Each path is a new rotation, seen through one point. The rows after it are directions, each followed by how far the rotation turns it, in degrees each step (0 if it stays put).
Each turn is a multiple of 5 degrees from 10 to 175, or 0.
Path 1:
[  9  29  12 -11  16  -7   5  17   6  -7]
[-10  21  -1   5  10  -1   3 -24 -12  21]
[-13 -18 -18  -8 -20  -7   2 -18 -12 -11]
[  9  -2  -5   5   1 -10   2  17   8 -36]
[ 16  21   1  13  20 -16   3  12   2  16]
[-12  10  -5 -21 -11 -11   3 -15  -7  25]
[-21   4  -3  -6 -14   6   4 -11  -7 -31]
[ 13  -3  -6  26  18  -8   1   5 -12 -22]
[ 19  -2 -11  -9  11 -26   1   3   7  22]
[-17  22  -3 -21 -17  -4   7  -2  17   4]
[-17  17   2  17  -8   7   3  -1 -24 -18]
[ 15 -17  -3   2  17 -18  -3  -7 -25  -8]
[  8  -3 -11 -17  12 -17   8  -6  29  -2]
[-13  29 -15  12 -13   3  11   9  13   5]
[  0  10   1   3 -16  -7 -10   4 -37   2]
[  4 -10  15 -18  14 -20  -3 -16  -7 -20]
[ -8   3 -14   9  22  -5  22  -7  23  -5]
[  4  12 -33   7 -16   1   5  12  -7  15]
[  9  14   8 -16 -20 -14 -19   2 -13 -11]
[-14   6  25   7  17 -18   6 -14   2 -14]
[-11 -10 -22   5  17  -4  26  -2  -7  10]
[ 16   7 -32 -19 -13   5  -3   5  -1  -7]
Directions:
[-2 10 10 -2 -8 -7 -2 12  2  9]
80
[ 11   4   8  -1   9  -6 -10 -11   1   4]
100
[ -2   9  -6   1 -13   8  -9 -11  -2   2]
90
Path 2:
[-10  -9  12   4   8  15  10  22  -8  -6]
[ -4 -15  10  11  21  -1   7   4  -2 -17]
[  6 -20   0   0  18  -1   0  22   5  -2]
[ -1 -17  10 -16  16 -12  -3   2   9  -9]
[ -2  -8  11 -24   3  -1   8  21   4   1]
[-10   1  26 -11   4  -1  10   5   1 -15]
[ 1 -1 14  4  5  6 18 24 -2 -8]
[  6  -7  18  14  15  -3   4   7   7 -18]
[ 18 -14   2   1  11  -7   8  20  10  -3]
[ 11 -10  17 -13   8 -12  -5   2  17  -8]
[ 10  -3  12 -22  -5  -5  14  14   7   1]
[  2   5  31  -8  -5   3   7   2   7 -11]
[12  2 15  6 -4  5 24 13 -1 -7]
[ 15  -6  20  16   4   3   2   2  10 -12]
[ 27 -14   2   3   4  -5  12   6  10  -1]
[ 19 -12  16 -11  -3  -2  -8  -4  18  -2]
[ 16  -6  10 -20 -11   1  17  -1   5   4]
[  6   0  27  -7 -14  14   4  -5   5  -4]
[14 -3 12  7 -8 12 24 -2 -5 -5]
[ 17 -12  15  18  -2  16  -2  -3   7  -5]
[ 25 -21  -2   4   3   3  11  -8   4   0]
[ 16 -19   9 -11  -5  10 -11  -8  11   5]
Directions:
[  3  -5  -4 -18  -1  -7  -7  -3   6   6]
60
[ -4   1   7   1   5  -7  -2 -17   1 -10]
175
Path 3:
[  7 -13  -2 -13   8 -21 -20   1  -2  23]
[ -4   0  -7  -4  -4  11 -15   3   8  37]
[ -8 -13 -21 -22 -10  -8 -18  -1   9   9]
[  8  -7  -2 -10  11 -16 -21   0  -5  28]
[ -6  -1  -9  -6  -8  10 -14   3  16  33]
[ -4 -18 -20 -23  -8 -11 -18   1   2   9]
[  5  -1  -3  -7  12 -11 -22  -1  -4  32]
[ -8  -5 -10  -9 -12   7 -12   3  21  28]
[  0 -19 -17 -23  -4 -12 -19   2  -6  12]
[  1   5  -4  -4  11  -6 -22  -4   2  33]
[ -7 -11 -10 -13 -15   2 -11   5  23  23]
[  2 -17 -16 -20  -1 -10 -20   2 -13  16]
[ -2   8  -7  -4   8  -4 -22  -5  10  33]
[ -5 -17  -9 -16 -15  -4 -11   7  20  20]
[  3 -12 -15 -17   3  -6 -21   1 -17  21]
[ -6   8  -9  -5   5  -4 -21  -6  17  29]
[ -1 -22  -7 -18 -14  -7 -11   9  13  20]
[  1  -6 -15 -14   5  -1 -22  -1 -17  25]
[ -7   5 -10  -8   1  -7 -20  -5  23  24]
[  3 -24  -5 -18 -11  -9 -12  10   6  21]
[ -2   1 -16 -11   5   4 -22  -3 -13  27]
[ -7   0 -11 -12  -2 -11 -18  -4  26  20]
Directions:
[ -2  -7  -6  -3 -11  15   4   5  -8   1]
120
[  8  -2   5   2   8  -2  -2   2 -18   6]
130
